In the rows, zero is written as 128.
Each path below is one point turned by a fixed rotation once a step. After each direction that follows a path, write how fast that rotation turns it, in degrees each step (0 if it stays still).
Each turn is a multiple of 5 degrees from 10 to 175, or 0.
Each row of a path follows its step; steps can be skipped.

step 3: [124 135 127 134 131 127 141 135 135 127 124 121 130 125 117 122 132 127
 128 125 122 134 123 121 121 118 129 118 144 135 125 124 127 120 127 137
 122 131 136 129 123 116 131 133 121 115 126 128 131]
step 21: [121 131 125 135 131 110 126 133 132 137 125 121 136 123 118 124 126 132
 127 128 132 126 120 129 117 125 121 133 122 140 132 130 136 119 142 130
 127 140 128 128 125 120 125 132 125 124 127 134 133]
step 23: [130 138 125 131 122 126 126 123 127 125 131 134 121 116 132 123 114 113
 135 122 134 126 123 129 122 116 123 123 120 139 127 127 126 125 134 126
 130 134 138 119 140 130 123 134 132 120 128 131 133]
step 24: [126 135 130 132 136 122 137 123 132 116 119 118 123 124 134 118 132 121
 134 137 119 132 129 130 128 127 116 117 139 131 121 126 129 127 126 115
 126 129 127 127 131 116 124 119 127 121 129 129 124]
step 30: [123 132 126 140 146 125 135 127 129 132 132 128 120 128 132 123 120 110
 139 131 128 133 116 127 129 124 126 131 131 130 126 119 121 125 130 121
 121 132 124 117 132 123 127 130 120 130 121 134 128]
step 35: [123 134 129 128 127 136 138 132 129 132 137 128 118 124 127 125 128 110
 133 124 140 133 117 123 129 119 125 120 124 134 133 129 125 124 120 121
 130 120 131 119 130 121 124 129 120 116 122 128 131]
step 36: [125 134 124 136 131 122 126 127 128 111 125 118 125 128 126 128 125 112
 132 123 123 132 125 124 121 125 124 128 138 140 115 117 133 125 133 124
 133 139 124 122 132 128 125 128 132 122 137 128 133]
step 39: [125 126 128 130 124 120 117 125 127 127 132 126 134 118 136 117 125 129
 136 128 128 124 117 127 130 123 117 128 125 136 134 141 125 121 137 116
 128 121 131 124 133 122 123 125 114 125 136 130 117]
Speeds:
[128 126 128 129 131 129 129 124 131 127 128 130 130 128 130 126 129 131
 127 129 127 128 130 129 126 127 128 126 128 127 130 128 130 125 127 130
 124 131 124 128 125 127 126 128 128 126 127 128 132]	85
[130 129 126 125 126 129 129 128 126 130 127 128 126 127 128 129 131 125
 130 131 126 129 130 126 128 127 131 130 128 128 130 127 129 129 128 125
 128 127 126 125 125 127 124 127 127 132 124 130 129]	140
[128 131 128 129 131 128 127 129 124 127 130 126 128 128 129 127 132 129
 130 130 124 129 126 128 132 125 126 129 130 127 129 127 125 128 128 128
 123 128 127 129 127 129 131 128 128 129 129 129 127]	170
[127 129 126 129 128 130 126 129 127 128 126 127 127 131 130 131 125 129
 129 130 126 124 124 130 128 128 126 124 126 126 129 130 130 126 127 128
 130 124 126 127 126 128 127 125 126 127 128 126 128]	175
[125 129 125 129 127 128 131 128 125 128 128 126 131 129 131 131 131 127
 127 127 134 127 126 128 126 130 128 126 128 131 131 127 129 130 129 129
 128 128 128 129 124 129 128 131 129 127 129 129 127]	55
[130 130 131 128 129 130 127 130 129 129 129 125 129 130 125 128 128 124
 128 129 128 130 132 131 128 129 128 125 125 127 130 132 128 131 127 127
 126 129 126 129 127 126 128 128 128 127 131 130 127]	160

step 2: [122 130 128 120 131 117 128 136 135 135 134 121 142 130 140 122 135 131
 139 126 129 133 115 120 122 126 121 124 125 132 125 129 128 137 128 134
 140 130 118 125 129 127 128 116 138 131 129 131 125]
step 3: [140 124 128 122 123 116 126 129 127 132 127 130 131 130 143 129 130 133
 127 142 130 120 130 121 124 122 138 122 120 131 136 131 125 125 129 133
 120 130 140 125 126 137 138 117 132 113 124 125 124]
step 18: [123 125 131 114 135 133 133 124 125 122 128 121 128 118 123 128 124 116
 130 129 119 116 126 127 129 128 125 123 133 122 133 127 135 136 132 127
 119 146 137 126 121 128 133 115 133 130 138 128 122]
step 22: [132 125 119 129 125 113 119 139 128 124 121 129 125 133 141 121 130 139
 136 121 135 129 132 127 127 115 127 129 138 128 129 118 122 130 133 131
 137 129 118 130 132 122 118 125 129 119 122 132 132]
step 24: [127 120 129 126 132 140 135 121 124 127 114 124 123 127 117 124 127 117
 126 138 129 120 141 134 127 118 127 125 131 127 124 123 127 133 124 132
 118 137 137 136 130 124 142 129 126 124 124 123 136]
step 32: [123 127 127 134 124 126 123 139 128 130 135 122 132 115 119 144 142 130
 128 129 123 134 129 123 139 132 131 122 133 126 130 133 124 131 137 128
 128 118 134 120 127 124 115 136 135 121 131 123 122]
step 33: [126 133 134 122 120 123 134 123 136 136 133 125 124 124 122 124 118 123
 144 129 133 118 125 112 137 126 127 135 135 130 126 129 120 135 128 130
 132 115 121 129 116 125 128 126 131 122 130 128 119]
step 35: [123 114 128 128 122 129 122 126 124 125 132 135 141 143 134 132 119 127
 120 128 128 131 141 130 120 129 122 140 127 117 133 129 127 129 121 127
 125 135 128 118 132 127 130 139 131 126 140 131 125]
Speeds:
[128 130 131 129 128 130 127 127 129 133 128 128 129 124 123 127 127 129
 128 125 128 128 131 127 130 131 130 126 129 125 127 128 126 128 131 125
 127 128 126 128 126 129 127 127 129 130 127 128 127]	55
[127 124 127 129 125 130 129 126 128 125 125 127 129 125 126 129 127 126
 131 126 129 127 131 126 129 126 127 127 129 129 127 127 129 129 127 128
 129 123 127 126 130 131 130 131 127 127 129 126 128]	40
[128 129 127 132 129 127 129 128 129 129 129 127 129 130 123 129 127 127
 129 130 131 125 125 129 127 128 127 129 126 124 128 129 132 128 128 129
 129 127 128 129 133 127 127 128 130 125 128 130 126]	115
[124 130 125 128 128 126 126 129 129 125 132 131 127 127 124 129 130 126
 127 130 128 129 128 126 129 131 128 131 130 128 127 129 128 126 126 128
 128 126 128 131 125 129 129 130 125 130 128 127 125]	20
[131 129 127 128 126 125 125 128 129 128 129 128 128 128 126 129 131 127
 130 129 125 127 126 127 132 122 127 127 132 129 127 128 130 128 128 127
 128 128 126 125 128 126 126 125 129 131 128 128 128]	70
[131 132 126 127 131 128 125 130 127 125 126 128 127 128 129 126 125 131
 129 125 130 128 127 131 133 128 130 131 129 128 126 126 131 129 126 127
 128 128 130 129 129 131 128 129 129 127 128 129 129]	120
[127 129 127 127 127 128 129 128 124 130 129 127 127 128 127 126 124 125
 127 129 128 130 126 124 132 127 126 128 129 126 130 127 128 130 130 126
 128 130 129 129 128 124 131 132 127 127 127 126 130]	125
[129 128 125 125 130 133 128 131 128 127 127 132 129 128 127 127 130 124
 128 130 127 127 127 128 126 129 124 130 128 127 126 127 126 129 130 126
 131 129 128 128 130 130 126 126 130 128 129 125 129]	110
